Each named move below is a turn or a mirror, shown by a few rows before and after it. Which moves, in which order, take the first row of each later pair to the second? The first pair is answered.
move duz:
[  6.7  19.6   1.9  22.4 -25.4  -0.2  -3.2  -5.7  14.5  13.3  -1.8  -1.8] => [ 13.7  14.3   8.9  19.1 -20.2   6.3  -5.1  13.9  -9.0 -16.5 -11.0 -13.6]
[  0.3  -0.3  16.6  14.3   8.2  -3.9   8.1   3.7   0.7 -15.1  -4.8  -7.8] => [-4.7  3.8 12.0 16.5  4.4 -9.5  8.4 -8.4 17.1  2.0  1.8 -1.6]
[-16.8 -12.3  -9.4  -3.8 -16.1  -1.8   3.1  -8.7   2.1  11.6  -8.3  -9.4] => [-14.4 -16.1  -5.8  -6.0 -14.1   0.7   3.0   1.0 -10.3  -1.6 -13.1 -14.9]
move Labek:
[ 10.8   4.4  12.5   5.9  17.0  -3.6 -10.5  23.5   3.8  -9.0  19.3  -7.6] => [  7.1  -5.8  -9.2  -3.3  -4.4 -12.7 -14.4   4.3  11.7  23.8  17.6   1.7]
[ 10.9  44.8  21.5  32.5  12.8 -13.1 -26.3  19.6   3.5  -6.0  11.3 -17.7] => [-19.2  19.9 -17.1   4.1  -3.1  -3.0 -29.7 -15.7  20.6  50.2  15.1   1.3]
[ -2.2 -12.8 -11.5  -8.2  28.1  21.2  -0.7  -6.4   7.6   7.7  10.5  -0.4] => [ 32.5   5.3   5.3  13.6  15.3 -12.4  -4.7   8.4  -3.0  -7.1   2.8  -7.3]
move gagoz:
[ 48.0 -19.0 -16.1  10.6   0.2 -28.0   0.9   6.4 -14.4   2.0 -15.2 -15.3] => [ 52.7   5.1  -8.8  20.7  11.2 -22.6  -4.8  15.2  -6.8  -9.6  -6.9 -12.5]
[  5.4  -6.8  26.9  18.6  -8.8 -25.4  15.4   3.5  -7.3  -8.9 -10.8 -10.9] => [  7.7  -3.0  27.1  20.6  -6.8 -24.2  12.6   5.7  -4.2 -10.8  -9.4  -9.5]
[ 14.7  -5.9   5.1   3.7  26.5   5.2  -0.2   4.1  -2.1 -11.5   3.5  -3.6] => [  9.7 -24.4  -1.6  -4.4  16.9   2.0   1.9  -2.6  -8.4  -2.8  -4.0  -6.0]
move Rotug:
[-12.0  25.5 -12.0  -6.3 -19.3   2.9  -7.6  10.5   1.1   3.8  -4.1   8.8] => [  2.8  28.4  -0.3   9.2 -21.1 -16.0  -4.0   5.5   5.4   4.4  -5.7   4.5]
[  1.7  14.1 -11.4  -4.4   2.4   8.4  -1.6  15.2  -8.8  -6.0   4.4   1.1] => [  9.0   4.1   3.5  13.1  -5.2 -19.9  12.4  -3.1  -1.4   4.0   0.1  -2.4]
[ -2.0  16.3  14.9   5.7  -6.6  18.8   7.5   1.8   6.2 -24.1  -6.5  21.4] => [ -4.3   5.8  20.7  10.8 -15.0   5.7  14.0 -11.9   9.2 -15.1 -11.1  19.9]
[ 8.2 -2.4 -2.9  0.1 21.1 11.4 -9.1 -0.4  2.6 -2.3 13.2  1.5] => [ 10.2 -11.3   5.8   7.1  14.3  -6.5  -0.2 -12.5   7.5   5.5   9.2  -0.3]
Now pairs of rows:
(2 to 4 moves a pair)
[  6.4 -43.1 -14.4  -6.9   4.4 -17.6  -1.0  -3.3 -21.8 -15.0 -19.1 -12.2] => [ 10.1  -1.5 -35.1 -14.7  28.0  16.7 -27.6  12.7  -2.6 -14.7   7.3   6.2]  Labek duz Rotug
[  4.4 -28.3   6.3  -1.2  -9.7   2.3  -4.8   1.9 -30.8 -24.8 -11.5 -14.5] => [ -5.0 -18.3 -10.3   0.4 -24.2  -8.3  -8.8 -29.6   1.2  25.7   0.1   5.8]  Labek gagoz duz gagoz
[ -8.4  10.8 -15.5 -17.2 -25.7  -4.6   9.7  -2.4   6.8  39.3  -5.1   6.6] => [ -2.1  10.4   4.8   0.7 -25.2 -21.8  22.9  -8.5  11.1  33.2  -6.6   1.9]  Labek gagoz Labek duz
[-25.2  17.4 -21.7 -25.6 -15.6  12.1  -1.1   7.4 -11.8  -9.9 -14.5  -9.0] => [  1.8  14.8 -10.5   3.0 -26.1 -36.1   3.8 -15.5   6.4  12.9 -12.2 -11.6]  Rotug duz gagoz
[ 15.4  -5.7  -1.3  -2.7 -18.4  -4.2  -4.4   0.0   0.1  10.6  -6.5   0.2] => [ 22.3   3.6   6.9   5.0 -11.9  -3.8  -4.9   7.6  -0.2  -3.0  -2.9  -1.0]  Labek gagoz Labek
[ -8.5 -11.1  10.6   4.3  -5.5  -7.2   9.5 -12.0   2.5  -2.7  -5.5  -3.4] => [-15.8  -6.7   8.5   1.9   1.5   1.3  11.7 -14.0   8.0   0.2  -3.0  -1.4]  gagoz Labek Labek gagoz
[ 28.6 -18.0 -12.3 -10.9 -17.4 -27.9 -23.5  14.2 -39.1  -0.8 -12.1 -18.7] => [ 31.4 -29.4   9.5   2.3  13.6 -21.6 -10.1  10.5 -34.7 -21.6  -7.4 -27.5]  Rotug Labek Rotug gagoz
[ -0.5 -21.2  -8.9  -3.4 -17.7  -9.7   2.8 -19.7   1.1  21.9  -1.1  -1.2] => [ -6.5 -23.1 -12.7  -7.3   7.1  13.5   0.3 -20.4   9.0  16.3   9.5   0.8]  Rotug Rotug duz Labek
[  6.8   0.1 -14.0 -15.9 -18.3   0.2 -14.3  21.1 -21.6  -4.0  -5.3  -2.2] => [ -9.9  -9.4 -23.2 -23.8  -9.8  16.0 -10.4   9.1 -10.7   8.0   1.9   3.6]  Rotug Rotug Rotug Labek
[-13.6  10.3  -8.4 -18.2 -11.7  31.7  -9.9  32.6 -22.6 -19.3 -24.2  13.7] => [ 11.4  23.8  -3.7  -2.5 -30.2  -1.0 -15.0  34.5 -20.2 -14.9 -26.0  11.1]  duz Labek Labek duz
[-12.9  11.5 -14.1 -15.5 -11.5  11.9 -20.3  19.6   0.6  -8.0   1.7   0.5] => [ -6.4 -29.8 -17.9 -14.5 -10.9  -6.8 -11.9  -4.9  -0.4  12.0  -1.6  -5.2]  Rotug Labek Rotug gagoz
[-12.2 -16.3  -5.4   2.0  20.1  12.1  11.2 -12.1  19.3  18.0   3.6   8.7] => [ 14.9 -21.7   1.9   0.1   8.8  -3.8   6.3  16.6 -21.8 -11.7 -14.9  -9.1]  Labek Labek duz
[ -4.9   8.6  -2.3 -11.5   2.8  20.6  -5.3   6.7  -4.0  -3.6   0.4  -2.2] => [ -7.5   1.3   1.4  -3.3  -6.7   3.7   4.9 -14.9  10.4  16.9   1.1   0.4]  duz Rotug Rotug
[-28.3 -47.7  -7.4   2.8  -7.3   1.1  25.2 -22.5   2.0 -11.1 -13.1  -9.5] => [-22.0  34.3 -36.1  -5.5 -17.6  21.2 -13.2   1.9  21.9   2.1  11.3  16.6]  gagoz Labek Rotug gagoz
[-14.9  -6.9   7.6  -6.3  -9.9 -13.4  10.4  13.9 -22.3 -27.2 -23.5 -16.9] => [ -7.7  -2.8   1.3  -3.5 -26.3 -30.9   5.0   4.3 -17.0  -7.0 -25.1 -13.0]  Labek duz Labek Labek
[-22.9  26.9  -8.8  -7.8  -3.6  38.2 -10.1  43.6 -18.5  -7.2  -7.6   7.7] => [-21.3 -28.8   5.4   1.8 -36.5 -15.3  19.4   7.3 -26.8  16.9 -32.5  -5.4]  gagoz Rotug Rotug duz
[  6.4 -33.8   2.8 -11.5 -10.3  -0.7  14.6 -11.0  -9.2  -1.1 -13.9  -7.9] => [ 22.2  18.7  -5.1   1.4 -13.5  -7.3  -4.0  -8.2  20.5  18.7   7.1  10.4]  gagoz Labek gagoz
[ -3.6  -8.6   8.2   3.4   3.2 -17.7  13.5   8.3  -5.5  -7.3  -6.8  -7.6] => [ -3.8   2.8   1.6  -3.0  11.5  -1.0   7.0  19.4  -6.0 -15.9  -0.9  -3.8]  gagoz Rotug Rotug
[-10.8   2.2  -2.5  -9.6  -9.7   3.2   7.0  -8.7  13.4   7.5  -1.2   2.1] => [  1.5  -9.5  -2.7 -12.5 -14.4  -3.3   3.7   0.3  -4.4  -4.2  -9.5  -7.3]  duz Rotug Labek duz
[-10.8  10.6  13.6   8.1  -5.9   1.7   2.3  13.7 -11.5 -20.0  -3.0   3.4] => [  4.6  11.1   3.8  10.2 -19.7 -16.8  -3.8   9.0 -14.4  -4.7  -3.7   4.5]  Labek Rotug Rotug duz
[-16.8  41.1  21.0   9.1  -0.5  10.2   1.4  -0.3  14.9  -5.1   0.7  13.8] => [  8.3  34.7  10.4  15.2  -7.3 -12.9  -7.9 -10.7  18.2  16.9   5.2  14.6]  gagoz Rotug duz Rotug
[  2.6  -0.5 -15.8 -11.3 -20.7  -7.6 -19.1  41.9 -31.3  -9.9 -29.9  -3.5] => [-25.5   0.7 -27.6 -24.5 -20.9  12.5 -16.9  29.0 -18.1   7.4 -24.8   7.4]  gagoz Rotug duz Rotug
[ 10.3 -20.0  27.2  -9.8  -1.2 -29.7  24.3  10.4  -1.4   2.3 -22.1  -7.3] => [ 18.6  -6.4  -7.5 -27.4 -16.5 -24.6  -0.7  15.2  -3.7  26.7 -16.3   5.8]  Labek Rotug Labek Rotug
[ -2.6  22.1 -22.6  -8.7 -16.4  15.7 -24.0  15.2  -7.8  -0.3   5.4   2.9] => [  4.3  25.6  12.8  29.0  -3.5 -10.2  -2.4  -6.6  19.4   1.7  13.3   1.3]  Rotug Labek Labek duz
[-11.4  13.3   2.1  -3.0 -36.4 -19.9  25.1  16.7   0.8   3.5 -14.4   5.5] => [-17.2 -17.4   2.5  -9.1 -25.5 -13.8  34.3   3.4  -5.1   3.4 -18.2   1.5]  Labek gagoz Rotug gagoz
[-15.0   1.7  -8.4 -24.9 -23.4   4.9 -10.5   9.9 -19.2 -17.3 -11.2  17.1] => [-17.9  18.4   6.9   3.6  -4.5  -3.0   0.7 -17.9  27.8   3.7  12.6  30.1]  Rotug Labek Labek duz
[  2.3  32.7  15.5  -1.8  -7.2  -2.7  -2.5  27.2 -12.1 -29.0 -12.9  -7.8] => [ -1.5  30.8  -4.7 -17.0 -13.5   7.8 -11.6  30.1 -18.7 -19.6 -12.0  -2.8]  Labek duz gagoz
[-12.0  12.2  -5.8   2.7  -6.8  11.2   9.8   4.4  13.6   5.9   3.6  10.1] => [ -8.2  -6.9  -9.0  -7.0 -16.6   4.5   9.6  10.1  -7.9   0.6  -8.7   1.5]  duz gagoz Labek Labek
[ -4.8  -2.0  24.5  13.3  -1.4   2.8  18.4  17.2 -15.2 -37.7 -14.9 -13.8] => [-26.6   2.7  21.3   7.5  -0.2  20.6  20.9  13.8  -4.8 -33.1 -11.4  -6.6]  Rotug gagoz Rotug Rotug
[-49.3   3.7   5.5 -21.8 -13.6  16.1  10.0  -6.2  10.6  -5.1   0.0   9.8] => [-33.9  15.9  24.8  -9.6  -3.9  11.6  13.6  10.5   3.8 -34.4  -5.3   1.5]  Labek Labek Labek
[  0.5  -9.9  11.7   8.8   5.8  -7.7  12.7 -29.5   8.8  11.0   1.6 -10.2] => [ 15.8 -17.2   5.7  -1.5  -5.5 -13.9   4.7 -10.4 -21.0  -4.5 -10.8 -18.5]  duz gagoz Labek duz
[-3.4 -8.7 -4.2 -8.8 13.5 32.3 -2.7 12.6 -2.3 -6.7  9.1 -2.7] => [  2.4 -14.6  12.7  14.5  18.3   9.7  11.2  -5.8  14.6  -0.3  13.5  -4.1]  Rotug Labek Labek duz
[ 15.6  -0.6 -20.7 -20.6   0.4  -1.2 -18.6  28.6 -25.1 -11.5   2.9  -0.7] => [  0.5  -3.6 -17.8 -11.0 -21.7 -28.2  -3.8  -7.5   0.8  30.6   2.6   8.7]  duz Labek Labek Rotug
[ 21.9 -37.1 -12.6 -16.2   3.0 -12.6  -7.2 -29.4  15.7  27.3   2.4   6.5] => [  6.7 -33.3 -27.2 -37.7  -4.8  10.3 -14.5 -12.7  -2.4  18.0  -5.1   8.9]  Labek Labek Rotug
[ -8.9   5.9  -2.6   3.9 -19.0  -7.3   1.2  -9.9  11.1  13.2   1.7   0.7] => [ -7.4   1.2  -9.6  -9.4 -24.1  -4.8  -3.6  -2.3  -1.5  11.0  -4.8  -2.0]  gagoz duz Labek
[ 27.2   5.3  -6.1   1.9   8.2  -3.7 -14.4  16.6 -17.1 -11.5  -0.7  -2.4] => [ 25.5   2.0  -4.8  15.8   0.4 -25.8  -7.6  -6.9   3.6  13.7   3.6   3.4]  Rotug Rotug Rotug duz
[-17.9   3.6   1.3   2.7  37.1  28.6   7.0 -15.4  30.5   6.2  22.4   6.2] => [ 23.2  15.8  -5.1  17.7  -7.6 -31.8  -5.1 -18.5  23.2  32.3  10.8   6.5]  Labek Labek Labek Labek
[  2.9  18.9 -26.8   1.6 -18.4   8.8 -25.1  18.0   1.7  16.3   2.1  27.1] => [ 17.7  19.3  -6.8  19.8 -28.5 -19.1 -14.4  19.7  -5.8   5.5 -10.1  18.1]  Rotug Rotug Labek Labek
[  7.0   7.4   8.3   9.1  -3.9  -4.9   4.7   5.6   7.7 -14.7 -10.6 -10.0] => [  4.1  -1.8 -17.8 -10.2 -14.2   2.3  -8.1   2.1   4.2   5.8  -9.8  -2.2]  Labek Rotug Labek gagoz
[ 13.8   8.8  10.2  20.7  16.1  -9.8  15.6   5.6 -11.6 -20.5  12.5 -28.1] => [  4.0   3.5 -29.4  -8.9 -24.6 -15.1  -2.5  -1.2 -22.7  20.2   3.7 -16.2]  Rotug Rotug Labek Rotug
